One vector is turned by the same rotation once a tick. Each row is the vector after some number of ticks, and that number follows the row.
The counts run from 0 to 401.
[ 10   6  10  -2  -6 -10   9  -7 -18   3   0   0  -5 -10   1  14   8  18
  -8   5   1   9  16  -8  16   3  -5   5   3   1 -18   4 -32  -2   0   2
 -17  -6 -13 -11  10   7 -18  -7   6   2  16  -5  14   4  -5  -6   4 -10
   9  -9 -12 -11   9  -6  10  25 -13   5   2   0  11   0  12  -3 -20   1
   5  -5  13   0   1 -14   0  -8  -1  -2   0  -3 -20  -2  19  -5   1] | 361
[ -1   7  17   2   2  -6  12   5 -11   4   4  -7   7  -8   7   9   4   4
  -8   7   0   4   2 -23  14  -6  -8   6  12  -1 -15   8 -30   3   4  11
  -4   4  -2 -20  15   8  -7  -9  11   1  19   0   8  -2  -3  -2   4 -25
  11  -5 -10 -12  13   3   9  21 -14   2   5   3  11   9   2 -10 -20  -1
  15   6  21   1  -1 -10   6  -2   1 -12   4  -8 -11   0  13  -1  -2] | 26
[-10  -4  -1   3   6  -5  18  -3 -10  11  23   1  -1 -22   3  15   7  17
  -1   1 -10   3   7  -9   4  -9  -8   0   8  -3 -10   5 -15  -9   3  -1
  -9  -5 -10 -15  11   6  -7 -10  13   3  10  -4   9  -2   6 -10   7 -12
  12  -8 -11 -21   9   1   6  17 -12   4  10   1   6  10  13  18 -21  -3
   6   0  26   2  -4  -9   2 -12  -5  -4   0 -14  -9 -12  18  -1   5] | 8
[  2   5  15   2  -1 -15  12  -5 -14   5   1 -10 -12 -12  -2  11  13  10
  -1   4  -5   4  15  -2   7   2   0   0   2   4 -14  18 -32  -3   3  10
 -19  -3 -10 -18  10  10  -7  -7   9   4  17   4   6   6   0  -7   7 -14
   6   1  -1 -14  20   2   3  22 -13   8  10   8   5  -2   7   4 -20  -5
   1 -11  10 -12 -15 -16   8  -8   1  -2  10  -3 -14   0  23  -5   3] | 186
[ -3  -4   3  -1  14 -13   7  12  -7   9  20 -14   0  -8   5  10   5  13
  -4  11   0   4   2 -15  20   0 -13   1   4  -8  -9   8 -22  -9   6   5
  -5  -1   1 -13  18   9 -10  -4  14  -1  17  -6  10   0   1  -1   8 -18
  14 -12 -14 -21   7  -2   3  21 -13   2   5  -7  16   8   1  11 -10  -8
   8  -5  28   0  -2  -1  -6 -10  -4 -12   3 -10  -5 -11  10  -2   4] | 156
[  2   6  20   1   2 -19   8   5  -7   4   2 -16  -9  -4   5  11   6   9
  -1   5  -2   2   3  -8  17   7 -15   8   2   3 -13   6 -37  12   2  10
 -11  -5  -9 -12  18  12 -10   1   5  -7  13  14   2   7  -6   5   5 -10
   5  -3 -10  -9  15  10  -4  20 -15   4  11  10  11  -1  -3   4 -12  -7
  16 -14  13  -8 -12 -15   7 -10  -1   4  10  -7  -8   3  17  -1   0] | 37
[  6   1   9  -9   0 -12   8  -2  -9   3  10 -13  -4 -23 -11   6   1  20
  -6   4   0  -7   1 -18  16   3   1   2   1  -2 -16   6 -22  -7  10   0
  -8 -16  -3 -11  20  14   2  -6  10   8  12  10   5   5  -4  -8   1 -11
  12 -14 -10 -15  17  -5  -2  12  -6  -2  13   9  15   2  15  22 -14  -4
  17  -4  10   5  -6  -7  -3  -4  -6  -6   8  -7  -1 -11  20  -5   9] | 294
[ -7   7  14   4   4 -14   9   6  -6  12  13 -20   1 -18  -1  16   1  12
  -9   4  -3   1   9 -16  10   1  -1  -1   6  -2  -9  16 -21  -5   2   4
 -12  -6  -2 -23  21   6 -10  -3  11   7  14   8   1   5   2   0   5 -25
  11  -1   1 -19  11  10   6  19  -3   6  15  10  12   5   3   8 -16  -5
  15  -6  10 -10 -12  -6   6  -8   3 -12  10  -3  -5  -6  13  -6  -5] | 177
[ -5   0  10   9   4 -18  14  12  -7   5  13 -17  -5  -4   8   1   8  11
  10   2  -8   0  11  -6  18   1 -10   0   4  -2  -8  15 -27   2   7  10
  -5   2  -7 -13  13  12  -9   1  11   0   8   1   2   2  -6  -7   5 -15
   7  -7 -15  -7   7   2 -13  18 -20   0   8  -2   6   4  -4  16  -6 -11
   3  -8  30  -8 -13 -11   7 -17  -1  -1  11 -16 -12  -3  11  -4   9] | 321
[  6   3  15  -3  -1 -21   7  -3 -18   2   5 -11  -9  -9  -2  13   2  13
  -6   6   3   2  -1 -18  11  -9  -1   5   4   4 -11  -2 -28   0  -3   1
 -11 -18  -2  -8  18  14  -3  -5   3   0  14  12  10   5   0  -6  -7 -15
  16 -11  -3 -12  13   9   1  18  -2   6  14   9   9  -2  11  13 -19   2
  17  -1  15  -2 -15 -14   6  -6  -3  -3   8 -12  -5  -3  19   0   6] | 15
[ -4   6  22  -7  -1 -12   9  -1   5   4  -7 -11   6  -9   2  17   1   5
 -12   4   8   0   8 -12  12  -6  -8   9   8   4 -14  15 -20   9  11  13
 -19   2  -7 -28  15   8 -12  -1  11  -4  10  12   7   4  -3   5   1 -13
   2   5  -5  -4  11  -2   4  14  -8   4  15  12  18  -2  10   7 -11  -4
  13  -2  17 -17  -5 -10   9  -6   2  -4   3   0 -14  -1  13   2  11] | 198
[ -7  -3  15  -1  13 -14  11  12  -3   2  11 -19  -3 -14  11  15   5   9
  -9   4  -3   0  -5 -17   9   3 -10   4   3   2  -5  10 -15  -2   2  11
  -7  -1  -2 -18  27  12 -13  -2   9  -6  11  12  10   5  -8  16   2 -19
  10   1  -7 -14  13   7   1  14 -10   0  12   1  18  -1   1  13 -17  -7
  12  -4  14  -4 -12 -13   0 -13  -5  -6   4 -10   2  -9   8  -1   4] | 329
[  0   9  10 -11  -4 -12   8 -10   3  -2  -1  -3   1 -14  -3  20   2  -1
 -14   4   4   1  12 -14  14   2  -5   5   4   4 -18  -1 -17  -2  10  -4
 -19 -12  -9 -17  18   9  -5  -4   8   0  17  14  24   5  -1  -1   1  -8
   7  -1  -8  -9  19  -9   9  13  -4   5  13  12  17   0  13   9 -18  10
   9   1  10  -2  -2 -14   5   1  -6  -6   1   3  -4 -10  19   1   8] | 71
[ -1   0   6  -8  -6  -8  10  -4   2   6   7  -2   5 -17  -4   8   6   6
  -1  -1  -3   2   5 -11   9  -5  -1  -2   9  -5 -20   1 -19  -1  17  10
 -15  -4  -1 -19  11   1  -3  -7  21  -1   5   0  15  -6 -13  -1  -5  -8
  14  -7 -25 -16  25  -6   5   8 -14   4   9   0  12   4   3  15  -6   0
   4   8  34  -4   2  -9   5 -10  -6  -5   1  -5 -15 -10  16   4  17] | 136
[ -6   1   6   7   2 -10  16   8  -5   0  20 -17   5  -4  10   9   7   4
  13   5  -9   5  11  -5  16   1  -6   3   4   1  -8  13 -23  -3   4   6
  -3   4 -11 -18  13   6  -6  -5  13  -3  10  -6   4   1  -6  -7   8  -9
   4  -1 -15  -8   9   2  -5  25 -25  -1   7  -4   8   9  -6   5  -9 -11
   0  -8  28  -8  -7  -9   8 -18  -3   1  13 -13 -13  -3   8  -3  13] | 322
[ -4   4   5   1   0 -14   7   9  -8   1  17  -6   3  -6  -1  18   1  -6
  -4  12  -3  -2  -2 -11  18 -10 -15   4  12   4  -9  -3 -19   2   5   0
 -17 -12 -14 -23   8  10   9  -9  17  -7   8   4   9  -5   0   2   4  -7
   3  -9 -11 -21  18   8   3  21 -11   7  10   6  15   4   3   9 -19  -9
  10   0  20   4  -5  -7   7  -3  -8  -1   4 -17   0  -1  18   4  11] | 162
[  0  22   4   1 -10 -10  11  -8  -9  -4  11  -5  14 -12  -2  17   1   1
  -7  -3  -2   0   7  -9  15   2 -11  -1   3  10 -14  -6 -27   2  12  -7
 -19 -12 -24 -14  11  12  -7  -5   9   4  11   9   9  -2  -9  -7  12 -12
   5 -10 -11 -11  14   6  -1  11  -5   4   7  13  11   8   6  10 -20   1
  18   3  11   7  -4 -11  11  -4 -11   4   0  -7  -7   1  18  -6  -1] | 232
[ -3   3   8  -7  -5 -20  11  -2  -7   1  10 -11  -2 -10   6  10   6  10
  -1  -2  -7   7   9 -19  12 -11   1   1   7   0  -8  -8 -20   3   6   3
  -6  -8  -4  -7  17   2 -10   2  10  -6   9   8  13   1  -3 -16  -5 -11
  18  -4 -12 -11  11   7   1  12  -6   7  13   8   3   7  -4  18 -16   6
  11   3  31 -12 -14 -17  13  -8  -6   1   5 -18 -15  -4  13   0  15] | 19
[ -8  -7   6 -13  -2  -6  20 -10   9   4   3  -7  -4 -15   6  20  -2   9
 -11  -7  -1  -3   9  -9  12  -9   0  -1   4   0 -20  -1 -12  -2   6   0
  -6 -12  -4 -18  24   4  -8  -4   8   0  13   5  23   1  -1   1  -5 -10
  16   2 -10  -8  13  -3   7  12 -11   6  13   5   7   3  17  13 -20   3
  14  -1  18   0  -4 -12   7  -7  -2  -7   6   0 -12  -5  22   4  15] | 354
[-12  10   2  -4   8  -8  19  -5   3   2  13  -8  10 -14   1   3   5  -6
   3   2  -9  -1   9  -2   3   3  -2  -8  -4  12 -15   7 -20 -11  12   6
  -7   2 -13 -22  17   5  -4 -11  16   1  14  12  17   0 -15   2   4 -21
  14  -5  -5 -14  24   6 -10  11 -18   7   6  -7   8  10  -3  12 -13  -6
  -6   2  25   7   1 -14   1  -9  -6  -3   3  -8  -5  -5   6  -4   2] | 113
[  1   2  11  -3   1 -22   9  -3 -10   7   9 -11   0  -8   7   8  11  13
  -3   0  -3   7  17 -13  11  -6   0   2   6   0  -4   8 -26   2   7   1
  -8  -1  -7  -9  19   4 -13  -2  11  -2  12   4   9   2   1 -20  -1 -20
  15  -4  -7 -12   9   3  -2  14  -9   8  12   3  -1   8  -2  18 -15   3
   6   3  33 -14 -10 -15  12  -8   0   0   4 -14 -15  -6  12  -5   9] | 20
[  3  17   2   1  -9 -11  11  -7 -11   0   8   0   7 -22   5   3  14  11
   8   0  -9   2   8  -8   1   4  -9   1   5   8 -16   6 -30   2   6  15
  -9   8 -11 -15  13  12  -5  -8  11   3  23   9   8  -5 -11  -7   8 -14
  13  -5 -13  -5  17  -5   2   8 -22   9   2  -9   7   9   1  11  -8  -7
  -4  -1  29  -2  -8 -16   1  -6  -6   0   0 -15 -13  -5  10  -6   6] | 252
[ -6   2  11   1  -5  -9  10   6  -4  -3  20 -18   7  -3  14  16   8  -4
  11   4  -4   2   5  -9  20   2  -4   5   4   3  -9   8 -21   5   6   0
  -8   1 -12 -22  15   8  -1  -9  15  -7   5  -3   7   2 -12  -2   4  -8
   5   4 -15 -11  11   4   3  19 -21  -3   5   4  11   3  -6   5 -14  -3
   6  -3  31  -6  -7 -12  16 -11  -6   3  11 -14  -9  -1  10  -5  14] | 323
[  3  11   6  -7   5 -15  13 -10  -4   3  -1  -3  -3 -13  -8   8   1  12
 -12   7   1   0  17 -10  10   3 -10   3   8   1 -23   8 -29  -5   4   1
 -12 -10  -6 -12  16  15 -10  -6   3   5  24  10  21   6   3  -2   0 -16
  15 -12  -6  -7  13 -11   1  23 -14  11   8   0  12   3  16   8 -15   1
   3  -5   6   2   2 -10  -8  -5   0 -12   3   1  -6  -8  18   6   3] | 73
[ -9  -1  -1   2   8 -19  11   5  -8   1  16 -19   2 -16   5   8   1  12
   2   2  -7   3  12  -9  13  -6  -1   1   3   7  -6   8 -24  -9  -1   0
  -2  -7  -8 -12  23  12  -6 -10   8  -3   9   2   9   4  -4 -10   2 -22
  13  -5   2 -12   6   6  -7  21  -7  10   8   0  -1   9   2  14 -17  -9
   6  -7  27   2  -8 -13   2 -11  -1  -1  14 -22  -8   4   6  -4  11] | 169
[ -2   0   6  -3   1  -6  14   4  -5   8  10  -5  -4 -22  14   6   8  11
  -1   0  -1   0   8 -13  11  -7  -5   5   7  -1 -13   9 -21   5   7   9
   2   8  -4 -16  21  11  -4  -9   9  -4  24   2   6  -5   4  -5  10 -16
  14   6  -8  -8  11  -6   2  12 -24   3   8  -1   5  10   7   3 -15  -7
   7  -5  26  -1  -9 -12   9   2   2  -9  10 -15 -10   3  12  -5   7] | 30
[  7   5   7  -5 -14  -8   7  -9 -11  -2   1  -4   2  -7   1  19   4  13
  -9   3   3   6  11 -12  22  -5  -6   3   4  -4 -25   0 -32   0   1   3
 -16 -11  -9 -13  14   8 -12  -5   6   0  14  -6  18   1 -10  -2   1  -7
  10  -7 -17  -8   8  -5  13  25 -10   6   6   3  13  -1   7  -2 -18   1
  16  -4   9   0  -1  -9   4  -6  -1  -4   6  -5 -17   1  20  -1   6] | 362
[  0   4  10  -1  -4  -7  11  -6   2  -3   5  -8   4   1   7  21  -1   4
  -2   3   4  -1   4  -5  26   3 -16  11   6   4 -19   2 -27   6   4   0
 -19 -10 -22 -13  18  15 -12  -6   3  -8   7   4  16   3 -11  10   1  -4
   4  -1 -17  -3  13  -5   3  24 -11  -3   4   3  18   2   9  -4 -16  -1
  13  -8  14   4   2 -12   0  -9  -8  10   9  -6  -7   1  14   4  10] | 210
[ -2   2  13   2   2 -11  13  10  -5  13   7  -9  -9 -21  11   6   6  18
  -5  -1  -1   2   3 -18   9  -3  -7   8  13  -4 -11  14 -20   7   3  17
  -1   8  -2 -15  24  11 -12  -5   7  -2  20  10   2   0   4  -4   8 -17
  14   3  -7  -8  10  -1   2  12 -18   6   9   3   7   9   9  10  -8  -6
   8  -8  27  -7 -13 -10   8  -2   1  -6   8 -10 -11  -5  12  -1   4] | 29
[ -4  -1   4  -7   9 -19   5  -3  -1  -1  13 -10   4 -14   5  17  10  19
 -11   1   6   3  12  -6  16   0 -18   1  -5   9  -5   7 -21  -2  11  -1
 -11   2 -11 -12  28  15 -20  -1   5  -5  14   2  16   4  -3   4  10 -10
   6  -5 -12  -3  -2  -8  -4   8  -8   5  12   3   9   4   4  24 -12  -5
  10  -7  25  -4  -6 -17  -3  -9  -8  -2  -4 -10 -11  -8   2  -6  11] | 216
[-10  11   1  -9   6 -18   7  -2   1   1  17 -13   4 -14   7  16   4   6
  -7  -2  -4   2  11  -7  11   3 -15  -3  -3   9  -8  -2 -20   2   5   2
  -2  -3 -13 -11  22   9 -14   3   8  -8  19  19  13   9  -3  -3  10  -9
  11  -2  -5  -9   7   9  -3   6 -12  10  13   5   8   4  -7  26 -10  -7
  10 -13  26  -6 -14 -11   4  -9  -5   2   5 -14  -6  -9   2  -1   3] | 390
[  2   3  12  -2  -2 -16   6  -5 -16   8  10  -5  -7 -17  -2  18  11  14
  -5   8   1  -2   7  -6  12 -10  -3   0   1   2  -3   6 -22  -2   6  -2
 -23 -11 -13 -17   8   7  -1  -8  14   5   9   4   5  -3   3  -9   6 -12
   6 -10  -5 -17  15   6   1  13  -7   5  16  12   9  -1  12  19 -20  -8
  11   1  17  -7 -10  -7  11  -4  -5  -2   1  -9 -11  -7  25  -4   6] | 11
[  0   5   4   5   4 -16   5  10 -17  -1  13 -11  -1 -12  -1  10   0   5
  -7  12  -3   3   4 -14  20   0  -7   3  -2   7 -12   3 -28  -7   0   5
  -4  -7  -8 -13  15  14  -1 -12  14  -5  15   2   7   6  -1  -6   7 -14
   5 -13  -3 -20  13   6   1  26 -12   4   7   1  13   2   6   3 -20 -12
   7 -14  13  10  -7  -6   2  -3   0  -5  15 -19  -5   5  16  -9   4] | 165
[  1  15   7  -4  -4 -13   5  -1   0   3  15 -16  11  -9   9  19  -2   5
  -5   5   5  -4  -2 -12  21   2 -16   9   4   8 -10  -2 -26   7  -4  -2
 -15 -11 -18 -11  21  15  -5  -5   3  -7  15  17   7   4  -5   6   5  -9
   6  -3  -6  -7   9  10   6  13 -12   4  10   8  18   4   2   7 -13  -6
  21  -8  15   1 -10 -10   4  -6  -5   5   6 -13  -3  -3   7  -1  -2] | 385
[ -9   3   9   2   5  -5  16   4  -1   9  14 -18   6 -21   4  15   0  11
  -4   5  -8   1   8 -17   7  -4   0  -1   9  -4 -13  14 -17 -10  -3   3
  -5  -4  -1 -20  23   7  -4  -9   9   8  21   4   9   3   3   0   6 -26
   9   3   0 -13   9   4  12  21  -8   6  13   2  10   9   5   0 -22  -7
   8  -6  13  -5  -9  -7   4  -9   3 -16  11  -8  -6  -4  14  -2  -1] | 178
[  0   4   9  -4   0 -17   8  -3 -14   6   8  -7   3  -9   5   7  11   6
   0   7  -1   9  18  -9  10  -8  -1  -2   5   3  -8   6 -27  -2   8   3
 -10   1 -10 -14  12   7  -8  -7  11   2  13  -7  13  -3   1 -18   1 -22
  13  -5  -5  -9   8   0   1  19 -18   7  10   1   0  11  -3   6 -17   0
   1   3  33 -10  -6 -11  12  -8   1  -5   3 -13 -17  -2  13  -6   9] | 21
[-10   1   3   2   9 -16  16  -4   4   5   6  -7  -3 -17  -1   7   1  12
  -8  -4 -10   1  15   4   4   2 -13   1   2  15 -12   9 -22  -4  11   6
 -16  -2 -20 -15  21  12 -11  -6   6  -5   7  13  14   5  -2   1  11  -7
   5  -1  -3  -9  13  -2 -10  12  -9  12   9   7   4   6  10  17 -14  -5
   4 -15  22   1  -3 -21  -1 -11  -3  10  11 -10  -7  -2  11   6  10] | 55
[  4  20   4  -5 -14  -9   9  -7  -9  -3   5   1  14 -18   2   8  10   1
   7   0  -4  -1   8  -7   8   1  -7  -1   4   5 -19   2 -33   6  10  12
  -8   7 -13 -17  10  12   1  -9  15   0  19   6  11  -7 -14  -5  10  -9
   8  -2 -17  -5  20  -3   3   6 -27   8   7   0   9   7  -5   4 -10  -6
   2   2  25  -1  -7 -15   5  -5  -8   0   3 -11 -14   1  12  -8   7] | 253
[  5   4  13  -1  -3 -13  10 -14 -14   7  -1   0  -7 -11   4  15   8  16
  -7   2   3   8  11  -6  11   1  -7  10   6   4 -13   8 -27   2   2   3
 -25  -5 -16  -9  10   9 -17  -4   6   1  12   3  13   7  -3 -10   3 -11
   8  -9 -10 -12  14  -4   8  21  -9   3   5   7  11  -2  17   9 -18   3
   3  -2  14  -7  -2 -17   3  -8  -2   7   1  -4 -16  -6  24   2   2] | 360
